In the rows, 128 means zero.
The rows of Z fall into several groups, and each row is roughly a mix of its group's hidden directions.
Z, 144 rows:
[[161 145 146 113 150  95  84 103 135 102 179 139 177 105 114  91]
 [144 107 150 150 140 165 108 138  57 160 154 161 111 165 109 149]
 [163 144 107 144 147 186 124  97 157 173  88 105 160 122 106 103]
 [115 144 118 164 133 135 122 188 126 135  69 116  99  83 127 173]
 [ 95 134 122 125 121 131  92 175 111 107  96 129  99 143 136 208]
 [129 158 166 163 151 177 113 143  67 138 135 115 120 171  98 143]
 [ 96  96  91  87  77 132 143  90 158 132 148 123 124 100 173 107]
 [ 76 142 117 153 124 145 152  86  85  99 130  97 143 188 140 121]
 [ 79 111 142 114 101 107 154 119  89  94 138 125  98 186 149 165]
 [121 158 140 119 128 172 132 102  84  99 157 124  98 175  71 113]
 [124 115 164 141 132 103 160 151 159 161 109  95 160 156 197 137]
 [109 134 138  63  94  90 133 124 156  72 155 128  87 111 125 131]
 [168 147 113 148 154 166 132 137 177 177  76 109 151 116 110 109]
 [170 138 167 128 145 103 146  82 137 126 168 118 166 124 117  65]
 [ 73 115 131 115  93 111 123 132  75  85 159 135  86 128 145 164]
 [155 142 132  92 122 113 152 134 210 135 125 115 126  86 129  82]
 [112  97  79 129 106 132 143 167 140 144  85 155  77  87 130 158]
 [116 110 136 148 135 169 116 191  95 173 141 153 112 172 149 156]
 [121 159 117 159 142 112  92  91 100  91 146 108 180  76 129 105]
 [100 116  78 139 117 120 123 144 171 144 110 118 163  77 186 114]
 [141 102 112 141 139 129 115 141  98 146 196 190 136 110 125  81]
 [153 144 123 143 133 164 132  68 133 154 137 101 163  92 115  67]
 [147  91 137 131 135 145 135 165 104 167 115 171  87 177 110 172]
 [ 73 135 106 128  98 142 115 179 133 123 121 115  96  73 170 150]
 [159 100 131 138 130 149 105 164  91 168 147 180  89  89 104 142]
 [ 98 163 148 124 124 136 114 212 146 121 163 123 101  95 152 113]
 [121  59  86 121 108 123 140 111 130 168 153 171 145 132 171 111]
 [143 121 147 122 121 107 143  70 118 122 188 126 158 108 135  63]
 [164 143 159 141 138 130 125  78 146 154 122  81 183  90 141  98]
 [101 103 115 118 111 114 142 190 158 144  89 136  96 137 167 178]
 [146 109 143  83 115 127 153 179 180 154 116 149  73 145 124 145]
 [ 79 130 124 115  98 141 171  93 145 121 134  82 141 168 176 101]
 [ 97 112 137 112 115  98 146 189 129 110 115 144  78 159 146 181]
 [143  97 156  98 111 109 126 186 169 165 148 148 108  98 171 140]
 [126 117 182 120 123 144 149 130  84 137 155 129  98 206 125 149]
 [111  99  66 146 126 110 153  88 137 124  62 128 150 153 135 152]
 [172 118 157  82 129 124  72 144 134 137 179 167 120  99 110 136]
 [104 138  90 131 126  91 150 104 153  87 153 129 156  95 139  61]
 [178 139 157 128 155 118 140  74 134 130 155 124 169 147  97  74]
 [ 88 114 116 137 116  67 116  96  93  73 130 122 153 118 159 160]
 [138 159 194 147 147 170 118 169  97 150 136 103 113 168 119 145]
 [114 105 109 150 129 147  94 176  74 147 169 180 110 104 134 136]
 [161 166 184 140 149 123 140  82  98 105 136  97 134 148  80 111]
 [140  86 142 143 131 153 104 159  74 176 157 173 112 143 136 158]
 [147 108 143 103 114 159 118  61  77 129 164 145 113 156  91 128]
 [165 155 139 121 144 169 137  82 155 147 139 104 160 145 100  67]
 [132 154 129 142 137 154 101  77  63  95 153 128 131 133  74 118]
 [135 157 123 181 171 113 125 195 151 138  80 121 149 116 130 136]
 [178 154 148 107 144 120 147  75 165 114  98 102 140 142  77 108]
 [ 88 128 116 116 104 126 113 194 161 132 119 119 111  90 184 158]
 [109 132 116 127 125 154 104 169 129 132  71 120 105 156 131 205]
 [106 178 148 150 131 141 115 160  87  89 111 104  84 111  91 160]
 [160  97 128  75 104 119 143  43 144 123 126 131 125 147 104 130]
 [ 98  84 108 123 105  99 132  96  73  96 136 161 112 164 132 168]
 [120 133 107  90  96 104 144 130 176 101 117 124  87  56 121 117]
 [100 108 122 155 123 170 144 189  97 172 133 150  87 152 148 143]
 [156 164 161 133 148 147 140  82 107 109 109  97 127 176  69 128]
 [ 83 117 126 107 109 106 119 192 127 104 130 146  87 140 158 181]
 [ 93 103 126 120 108 102 137 181 126 119 102 141  86 147 157 193]
 [136  79  91 115 115 119 151 111 167 171 145 156 153 114 168  83]
 [ 83 113  81 158 120 138 164 148 129 140  65 118 114 157 152 159]
 [121  71 124 134 118 123 105 150  77 154 155 180 118 140 156 170]
 [173 118 105 137 145 161 149  98 171 183  96 124 160 136 113  89]
 [138 137 146 145 140 126 155  59 101 119 160 110 165 158 116  74]
 [122 169 131 168 159 143 116 111  68  90 125 120 133 163  76 128]
 [112 116 103  69  86 169 152 116 165 135 149 137  77 133 119 101]
 [116  68  80 115 104 119 155 107 143 158 152 168 133 121 165  93]
 [102 142 100 118 114 117 147 148 197 125 119 104 144  82 171  89]
 [108  96  75 138 108 136 105  98 110 139 157 150 152  65 157 100]
 [104 147 100 193 165 114 120 144 114 117  86 113 183 148 148 140]
 [180 140 156  96 138 108 147  71 152 109 104 114 126 150  72 124]
 [159 127  90 118 132 122  86 126 133 113 126 168 115  54  80 128]
 [143 138 148  93 122 113 175  85 187 124 117  92 144 161 131  90]
 [150 135  96 105 120 190 122 128 162 160 140 143 105  90  94  79]
 [ 96 123 109  88  95  71 123 125 153  74 139 132 114  82 149 140]
 [163  95 143 100  98 154 152  95 111 158 120 144  66 110  89 143]
 [ 84  91  91 117  95 109 142 167 142 131 151 158 103  93 178 122]
 [ 91 150 131 118 112 131 170 103 157 107  85  68 129 174 150 138]
 [ 94 143  83 133 139  85 128 124 165  85 136 123 183 127 161  92]
 [109 109 147 135 128 123 171 165 133 148 100 121 110 205 159 161]
 [117 129 174 121 120 153 154 135  77 126 155 129  79 192 108 140]
 [112 146 119 108 118 104 151  75 169  90  85  78 154 154 138 135]
 [114 120 102 125 123 105 145  96 184 133 102  96 185 130 180 108]
 [121 121 104 102 111  84 159  68 174  94  89 102 147 129 137 127]
 [128 118 128 108 112 114 172  92 189 142  88  84 152 148 166 121]
 [128 157 107 168 150 128 116  86 131 120 110  91 196  94 136  94]
 [171 140 145 138 165 106  63 134 113 121 162 156 176 101 112 123]
 [ 86 148 149 127 123 129 145 114  78  79 149 112 108 196 116 140]
 [105 156 131  77 105 142 131 152 145  86 169 138  66 126  98 110]
 [164 150 179 128 144 103 132  79 125 118 164 104 170 118 116  79]
 [114 153 160 135 136 112  88 145  80  84 116 116 114 143 112 197]
 [157 140 146 173 175 122  79 131  86 133 148 142 187 138 119 127]
 [165  88 144 107 114 157 112  68  85 160 162 154 123 141 107 132]
 [ 76 106  98 123  96 117 133 183 134 125 130 143  90  91 174 150]
 [114 119 147 105 133  77 110 184 128  94 139 158 112 169 141 178]
 [158 150 139 123 138 158 158 105 174 158 141 106 146 126 113  52]
 [183 159 126 123 152 132 110 131 176 135 115 125 144  72  85  91]
 [131 104 131 108 118 166 162 172 150 176 118 148  77 177 127 137]
 [ 91  90 110 131 108 112 148 105 138 142 107 107 163 166 199 149]
 [100 146 160 115 123 125 140 138  87  81 154 128  84 191 105 149]
 [119 128  89 155 144 103 130 100 141 111  52 106 168 145 133 165]
 [127 162 137 151 143 111  92  80  89  84 152 106 173  95 115 110]
 [106 192 103 149 139 142 135 115 149  88  97  80 140  99 104  96]
 [166 163 152 100 138 114 152  82 166  99 114 101 129 143  76  99]
 [132 103  97 126 112 146 163 110 171 176 133 127 141  92 159  67]
 [157 144 106 101 125 162  99  97 128 117 154 148 107  81  66  96]
 [137 166 183 142 151  84 144 155 100  79 138 126  99 139  88 134]
 [ 90 105  92 159 130 148 130 197 115 157 110 154 113 149 162 156]
 [105  92 116 159 127  87 132 161 133 150 102 130 157 115 199 160]
 [106 124 162 126 129 101 141 154  86  95 133 138  93 193 124 176]
 [111 162 149 135 127 126 162  80 140 102  88  60 147 164 130 130]
 [109 128 168 142 138 115 136 148  72 105 136 134 106 200 121 169]
 [133 107 143  78  96 137 166  63 137 128 163 125 112 164 121  94]
 [176 140 162  86 130 119 161 104 193 134 128 110 123 133 102  88]
 [ 88 193 111 167 152 149 140 172 136  98 111  98 129 138 116  98]
 [132 172 174 135 146 116  96 125  80  78 133 108 122 143  90 166]
 [118 166 160 151 146 140 100 200 111 130 178 130 124  97 138 102]
 [122  64 138 120 108 132 135 142 100 176 152 163 113 164 170 157]
 [138 109 143 123 143 138 115 103 105 142 181 148 170 204 143 108]
 [ 62 131 108 137 106 110 148 109 102  80 103  98 123 160 156 162]
 [102 112 105  77 107 112 123 149 170 115 186 159 127 132 161  90]
 [173 135 139 111 135 142 142 135 201 177 121 113 143  98 131  83]
 [170 162 145 116 148 123 141  72 158 108  95  96 147 142  75 113]
 [150 113  90 145 132 121 109  99 154 155 105 125 182  59 148 111]
 [165 117 160 139 133  90 173  96 155 155 132 107 161  95 147  79]
 [143 115 109 183 150 139 116  95 113 170 104 113 196 112 154 118]
 [111 158 148 154 142 175 134 167 136 164 162 102 152 151 162  80]
 [102  97 123 165 137 120 148 164  98 150  95 139 127 184 161 176]
 [120 113  93 105 104 117 125 155 167 125  73 134  86  85 128 176]
 [178 125 122 136 148 149 137  70 150 166 123 121 176 131 112  78]
 [122 105  64 124 125 167  95 154 170 170 100 147 147 117 154 141]
 [158 125 132 143 147 139  75 171  91 141 145 174 111  84  95 150]
 [115 176 128 142 140 143 154  84 145 102  95  68 158 159 116 103]
 [116  63  69 124 106 104 138  85 134 143 112 154 148 118 164 138]
 [183 116 128 116 141 102  84 142 131 130 128 171 118  66  90 150]
 [159  90 142  80 108 136 140  58 123 141 162 149 123 163 109 115]
 [ 77 116 111 120 101 125 126 188 126 118 110 136  80 124 158 181]
 [102 131 127 134 119 150 127 202 144 157 169 138 110  91 170  98]
 [ 77 125 101 103  91  89 136  83 132  72 138 107 136 112 161 127]
 [160 155 179 117 143 150 149 103 110 122 147 117 109 186  75 108]
 [173 146 133 143 153 197 124 132 129 177 127 135 122 137  79  96]
 [124 137 112  91  97  99 152 100 174  93 116 112 101  64 115 106]
 [123 141 157  81  96 138 155 100 165 117  89  77  94 145 124 159]
 [168 178 147 118 146 141 133 139 182 127 119 105 123  87  87  84]]

One row of each group comes first, with its name. Which group is each row after those in?
[164 100 174 122 136  61 176 111 150 138 142 131 150 144 148 103]
(117)
[121 128 128 107 113  96 158  96 190 120  81  80 152 138 162 139]
(109)
[102 148 120  71  92 128 127 121 161  87 171 121  95  92 124  93]
(28)
[ 95 146 144  97 116 128 149 109 156 104 168  97 150 186 162  89]
(81)

[ 99  93  90 110  97 143 153 155 149 149  85 140  80 143 147 170]
(81)
[135 176 165 131 145 156 148 108 102 103 140 102 111 177  73 103]
(109)
[ 99 108 114 101  86 151 175 135 150 141  90 114  65 142 139 155]
(81)
[175 143 159  95 134 133 161 105 189 147 134 111 133 139 104  76]
(109)
[155 148 121 136 140 161 126  75 134 143 153 114 165 102 106  57]
(117)
[178 141 188 100 138 132  80 126 117 133 184 139 131 110 101 121]
(81)
[123 174 176 100 104 135 152 126 154 105 127  72  86  93 115 117]
(81)
[121  78 127  98 103 106 149 105  91 115 166 176  86 164 120 139]
(109)
[179 125 146 151 165 135 112 182 120 161 101 162 110 136  86 156]
(28)
[105 107 115 167 135  70 111 130 100 113 110 128 173 106 177 165]
(28)
[130 161 171 184 159 152 131 139  72 140 160 110 148 143 122  95]
(81)
[132 150 120  96 124  87 110 126 170  86 163 133 140  66 127  88]
(81)
